0: [44. 47. 49. 43. 44. 54. 49. 64. 51. 45. 54. 47. 51. 50. 56. 50. 42. 52. 49. 52. 45. 49. 45. 52.]
1: [37. 49. 68. 43. 45. 50. 40. 45. 38. 61. 53. 56. 53. 55. 65. 48. 45. 69. 61. 60. 43. 47. 45. 42.]
2: [49. 42. 43. 71. 60. 41. 55. 44. 55. 41. 44. 42. 54. 44. 48. 46. 59. 47. 42. 43. 49. 47. 63. 62.]
3: [53. 31. 39. 61. 79. 49. 72. 49. 75. 43. 41. 43. 73. 42. 40. 42. 58. 39. 47. 39. 63. 39. 63. 74.]
4: [44. 37. 38. 80. 76. 44. 67. 41. 67. 43. 39. 46. 69. 38. 38. 44. 74. 41. 39. 37. 68. 37. 67. 67.]
5: [50. 57. 51. 40. 36. 41. 40. 40. 53. 39. 64. 46. 34. 54. 53. 63. 39. 48. 52. 56. 43. 80. 40. 39.]
6: [50. 43. 38. 71. 64. 48. 61. 48. 54. 47. 39. 43. 57. 43. 42. 44. 62. 44. 40. 40. 51. 41. 64. 67.]
7: [36. 50. 61. 43. 49. 49. 45. 46. 36. 73. 44. 52. 51. 52. 63. 41. 46. 68. 56. 55. 39. 42. 43. 42.]
8: [37. 45. 55. 51. 50. 44. 46. 51. 44. 44. 38. 45. 51. 45. 62. 45. 52. 55. 54. 47. 50. 46. 45. 40.]
9: [38. 56. 66. 41. 37. 44. 39. 38. 39. 44. 58. 69. 48. 54. 66. 58. 43. 70. 64. 65. 43. 65. 43. 41.]
10: [58. 39. 41. 46. 72. 47. 55. 56. 65. 41. 40. 41. 62. 38. 43. 47. 49. 40. 44. 41. 50. 37. 45. 43.]
11: [48. 39. 34. 62. 47. 59. 70. 50. 46. 52. 39. 57. 57. 38. 37. 39. 75. 40. 39. 43. 90. 42. 58. 66.]
12: [63. 42. 42. 74. 62. 39. 53. 42. 38. 46. 40. 39. 46. 42. 44. 44. 49. 45. 42. 39. 35. 45. 83. 62.]
13: [92. 61. 47. 60. 57. 43. 38. 45. 42. 44. 50. 37. 34. 55. 43. 47. 44. 43. 44. 43. 38. 45. 72. 49.]
14: [48. 59. 52. 40. 34. 41. 39. 39. 51. 39. 65. 46. 34. 54. 56. 68. 39. 48. 54. 59. 42. 88. 40. 39.]
15: [41. 48. 60. 42. 49. 70. 52. 56. 49. 77. 53. 44. 53. 46. 45. 44. 45. 47. 44. 41. 42. 41. 41. 53.]
16: [44. 48. 57. 42. 55. 63. 47. 50. 41. 69. 47. 46. 56. 47. 48. 44. 46. 47. 45. 46. 47. 44. 43. 42.]
17: [44. 49. 55. 44. 43. 44. 44. 45. 46. 48. 52. 46. 49. 51. 57. 51. 43. 57. 50. 53. 44. 51. 46. 42.]
18: [54. 37. 43. 48. 71. 52. 64. 51. 72. 44. 45. 52. 73. 41. 48. 45. 50. 49. 49. 44. 54. 39. 58. 71.]
19: [64. 42. 43. 67. 63. 42. 51. 51. 53. 45. 38. 43. 52. 45. 44. 45. 46. 43. 44. 42. 48. 46. 66. 47.]
20: [99. 80. 51. 47. 46. 48. 37. 52. 55. 39. 65. 34. 28. 73. 42. 54. 39. 45. 43. 49. 42. 45. 56. 41.]
21: [54. 39. 46. 85. 69. 41. 59. 36. 48. 42. 36. 49. 55. 39. 41. 41. 60. 46. 43. 42. 44. 45. 79. 65.]

[48. 49. 38. 44. 51. 55. 52. 51. 42. 57. 38. 51. 52. 44. 40. 44. 53. 42. 46. 46. 48. 43. 45. 42.] 16 8 0
[53. 40. 43. 45. 67. 47. 54. 56. 61. 44. 40. 41. 59. 40. 45. 46. 48. 42. 46. 42. 48. 39. 45. 42.] 10 19 18
[38. 48. 47. 42. 58. 70. 61. 87. 54. 70. 47. 47. 57. 42. 43. 43. 46. 41. 43. 41. 48. 41. 41. 71.] 15 16 0
[46. 47. 51. 41. 52. 73. 58. 99. 65. 83. 50. 42. 54. 46. 42. 43. 46. 40. 45. 40. 44. 41. 46. 65.] 15 16 0
[97. 99. 55. 46. 35. 66. 40. 46. 56. 43. 72. 41. 44. 87. 49. 80. 35. 49. 53. 72. 42. 53. 43. 44.] 20 5 14
[42. 44. 45. 59. 45. 53. 60. 50. 38. 50. 42. 63. 54. 42. 45. 46. 70. 50. 51. 49. 78. 42. 49. 56.] 11 8 6
[38. 51. 61. 37. 48. 75. 51. 56. 59. 83. 55. 42. 55. 47. 47. 42. 46. 47. 43. 43. 41. 43. 45. 57.] 15 16 0
[40. 48. 59. 45. 39. 45. 45. 39. 44. 45. 58. 72. 43. 55. 56. 58. 49. 58. 61. 63. 52. 71. 47. 46.] 9 17 5
[51. 44. 33. 57. 51. 64. 72. 53. 44. 50. 40. 57. 54. 36. 37. 39. 73. 37. 43. 43. 80. 37. 57. 64.] 11 6 4
[52. 45. 54. 43. 36. 42. 42. 43. 52. 41. 60. 45. 41. 48. 57. 51. 41. 58. 46. 51. 40. 57. 46. 42.] 17 0 5
[49. 37. 46. 55. 70. 49. 63. 46. 63. 45. 42. 49. 67. 44. 47. 43. 54. 48. 51. 45. 57. 41. 57. 64.] 18 3 6
[40. 45. 49. 50. 48. 42. 51. 49. 41. 43. 40. 55. 54. 43. 61. 45. 55. 55. 53. 47. 58. 45. 46. 47.] 8 17 0
[52. 42. 57. 42. 37. 45. 43. 39. 46. 40. 63. 45. 41. 46. 54. 50. 45. 63. 46. 48. 39. 52. 52. 37.] 17 0 8
[55. 42. 53. 45. 48. 44. 48. 43. 55. 44. 57. 44. 48. 46. 51. 49. 45. 58. 45. 46. 42. 49. 53. 42.] 17 0 8
[45. 42. 33. 74. 49. 53. 65. 46. 43. 47. 39. 58. 51. 37. 40. 39. 83. 43. 43. 44. 83. 40. 63. 64.] 11 6 4
[42. 47. 56. 41. 50. 71. 53. 81. 56. 80. 47. 44. 49. 44. 46. 42. 45. 43. 44. 43. 49. 41. 43. 63.] 15 16 0
[39. 42. 36. 71. 53. 46. 63. 43. 34. 47. 38. 62. 53. 36. 40. 42. 82. 42. 43. 44. 84. 40. 55. 57.] 11 6 4
[48. 37. 48. 55. 68. 48. 62. 46. 65. 47. 45. 50. 67. 46. 48. 45. 54. 48. 52. 46. 58. 42. 57. 64.] 18 3 2
[44. 43. 41. 59. 45. 54. 61. 51. 41. 44. 44. 57. 53. 40. 44. 46. 70. 46. 46. 45. 78. 44. 51. 56.] 11 6 2
[39. 57. 66. 41. 39. 45. 40. 38. 46. 41. 65. 68. 45. 59. 56. 67. 42. 70. 65. 66. 43. 76. 44. 43.] 9 14 5
[45. 49. 44. 45. 51. 53. 50. 52. 39. 60. 40. 49. 50. 44. 42. 43. 50. 45. 48. 47. 48. 45. 46. 42.] 16 8 17
